Where one turn sends some rows of the set: a few examples, then the rows asked
K_927: [0.824 1.603 0.429 0.905 1.883 1.064 -1.706 -1.053 -0.479 0.775 -0.819 1.075]
K_314: [2.408 -0.070 1.427 1.436 1.642 0.843 -2.266 0.905 2.667 -0.180 -1.278 -1.350]
K_961: [-0.169 0.978 0.784 0.632 1.804 -1.706 -0.131 -2.677 -0.203 -1.344 -0.565 -0.674]
K_714: [0.959 3.015 0.976 0.792 -1.049 0.852 -1.179 -0.546 -0.240 -0.245 0.627 -0.786]
K_247: [1.095 0.397 -0.333 1.503 3.899 -1.383 0.433 0.931 0.645 -1.567 -0.854 -2.011]
K_82: [-0.519 -0.308 0.815 -0.248 0.557 -0.740 -2.140 1.402 1.280 -1.861 -0.488 -2.618]
K_277: [2.803 0.083 0.852 -0.202 2.990 0.911 -1.153 -1.792 0.632 0.879 -0.520 -0.274]
K_345: [3.973 0.280 0.790 0.471 2.632 1.170 -0.443 -1.542 0.893 0.812 -0.415 -1.567]
K_614: [1.305 0.401 -0.456 1.498 3.932 -1.245 0.426 0.631 0.324 -1.323 -1.019 -2.160]
K_108: [1.554 -0.349 0.475 -0.186 0.680 -0.525 -2.215 1.307 0.147 -0.475 -2.579 -1.832]
K_783: [-0.096 0.735 0.794 2.895 0.867 -0.474 -0.626 -2.412 0.357 -1.012 1.513 -1.100]
K_925: [3.504 1.862 -0.667 1.360 3.431 -0.580 -1.032 -0.916 1.503 -1.722 0.608 -2.405]
K_641: [2.692 0.703 2.030 -0.665 1.316 -0.431 -3.132 0.895 1.672 -1.021 0.443 -2.300]
K_41: [-0.367 0.051 -1.925 1.433 0.698 -1.675 -1.413 -1.357 0.701 -1.132 0.520 -0.951]
K_548: [-0.457 1.780 -0.342 1.006 -0.035 -0.304 -1.744 -1.655 0.393 -0.196 -1.433 0.038]
K_258: [0.209 0.535 0.934 -0.619 3.890 -0.163 -0.665 -0.238 -0.443 -0.060 -0.391 -0.147]
K_453: [-0.230 -0.270 1.444 2.567 0.244 0.819 -0.502 1.125 0.676 -1.589 1.012 -2.078]
K_992: [0.906 0.036 0.602 0.473 2.266 0.982 0.293 0.683 1.696 -3.037 1.027 -2.255]
K_631: [3.525 1.314 0.288 1.264 3.686 -0.553 -1.281 0.240 1.853 -2.280 1.359 -1.635]
K_461: [2.269 0.628 0.959 0.919 0.935 -0.932 -4.134 1.197 0.263 -1.096 -0.672 -1.218]
K_392: [1.428 -0.335 0.934 -0.881 -0.016 -0.172 -2.922 -0.208 0.221 -2.436 -0.608 -1.691]
K_98: [1.272 0.226 0.570 -0.166 2.822 -2.255 -2.804 0.307 0.848 -0.617 -1.695 -1.666]
K_886: [1.992 2.858 0.893 0.747 -0.506 0.311 -1.048 -0.615 -1.111 -0.136 0.964 -0.974]
K_803: [1.714 2.480 0.731 0.752 1.424 0.752 -2.016 -1.379 -0.075 0.899 -1.036 0.649]
K_825: [1.327 1.180 1.622 1.912 0.021 0.502 -0.552 1.371 -0.202 0.345 1.926 -2.247]
K_744: [1.602 1.027 0.996 3.207 1.242 1.234 -0.409 -0.306 1.528 1.565 0.736 -1.242]
K_905: [-0.564 1.202 1.250 2.663 0.526 0.969 -1.625 0.593 1.902 -0.634 1.380 -0.437]
K_928: [2.023 2.412 1.217 0.459 0.788 0.562 -1.968 -1.555 0.293 1.031 -1.115 0.253]
K_590: [1.966 0.545 -0.051 1.138 1.257 0.026 0.663 -2.985 1.095 0.643 -0.434 -1.619]
K_477: [0.127 0.217 2.690 2.069 1.068 -1.032 -2.058 0.291 0.229 -2.446 -0.004 -1.813]
K_884: [3.523 1.982 0.545 0.503 1.014 -0.122 -0.314 -0.692 2.286 1.326 -0.587 -1.569]
K_583: [0.296 0.930 0.099 -0.543 2.321 0.830 -0.900 1.802 2.346 -0.733 1.554 -0.830]
K_730: [1.096 -0.087 -0.765 1.701 2.236 -2.414 -0.764 -1.907 -0.038 -1.203 -1.019 -1.323]
K_44: [4.317 0.300 1.112 0.938 1.938 1.102 -1.161 -0.723 2.020 0.027 0.360 -1.380]
K_377: [2.467 2.040 -0.338 -1.276 2.520 -1.675 -0.791 0.215 1.612 -0.449 1.205 -1.452]
K_944: [0.176 0.871 0.027 2.324 3.565 -0.708 0.259 0.381 -0.393 -1.921 -0.436 -2.644]
K_523: [0.252 1.659 -1.879 0.669 -0.685 0.693 -1.002 -0.845 0.882 -0.242 -0.282 -0.443]
K_510: [-0.310 0.535 -1.646 -0.304 1.221 0.333 -1.523 0.388 2.279 -1.341 1.438 -1.008]
K_821: [-0.498 1.361 0.597 -0.289 3.269 -1.634 -0.408 0.813 -0.266 -1.049 0.769 -0.742]
K_48: [1.193 0.616 0.462 1.064 2.535 2.351 -0.269 0.378 1.936 -2.089 0.829 -2.502]
K_169: [2.790 2.656 0.693 -0.055 1.477 -1.286 -0.911 1.226 0.038 0.165 1.822 -2.335]
K_456: [2.211 0.180 0.177 0.195 0.650 -2.163 -1.181 -1.431 1.465 -1.686 -1.779 -2.517]
K_162: [3.576 1.167 0.079 1.486 3.461 -0.105 -1.398 0.306 1.645 -1.957 1.348 -1.981]
K_794: [0.708 -0.184 0.465 0.728 2.300 1.191 0.092 0.475 1.505 -3.030 1.109 -2.565]
K_633: [0.845 0.678 0.869 3.063 0.277 1.069 -0.862 1.361 0.426 -0.413 1.694 -2.367]
K_569: [0.725 2.728 1.230 1.215 -1.377 0.788 -1.519 -0.295 0.429 0.053 0.106 -0.763]
K_671: [-0.246 2.083 -1.226 0.839 -0.310 0.090 -1.106 -1.240 0.446 -0.110 -1.245 -0.176]
K_838: [0.067 -0.088 -1.370 1.836 1.834 -1.424 -1.113 -2.196 -0.067 -1.714 0.130 -1.158]

K_583 goes to K_377
K_884 goes to K_961
K_944 goes to K_48
Now find these:
K_927 goes to K_523
K_838 goes to K_633
K_41 goes to K_825
K_783 goes to K_744
K_453 goes to K_44
K_247 goes to K_992
K_461 goes to K_108
K_314 goes to K_456
K_162 goes to K_614
K_510 goes to K_169
K_548 goes to K_569
K_714 goes to K_803
K_641 goes to K_98

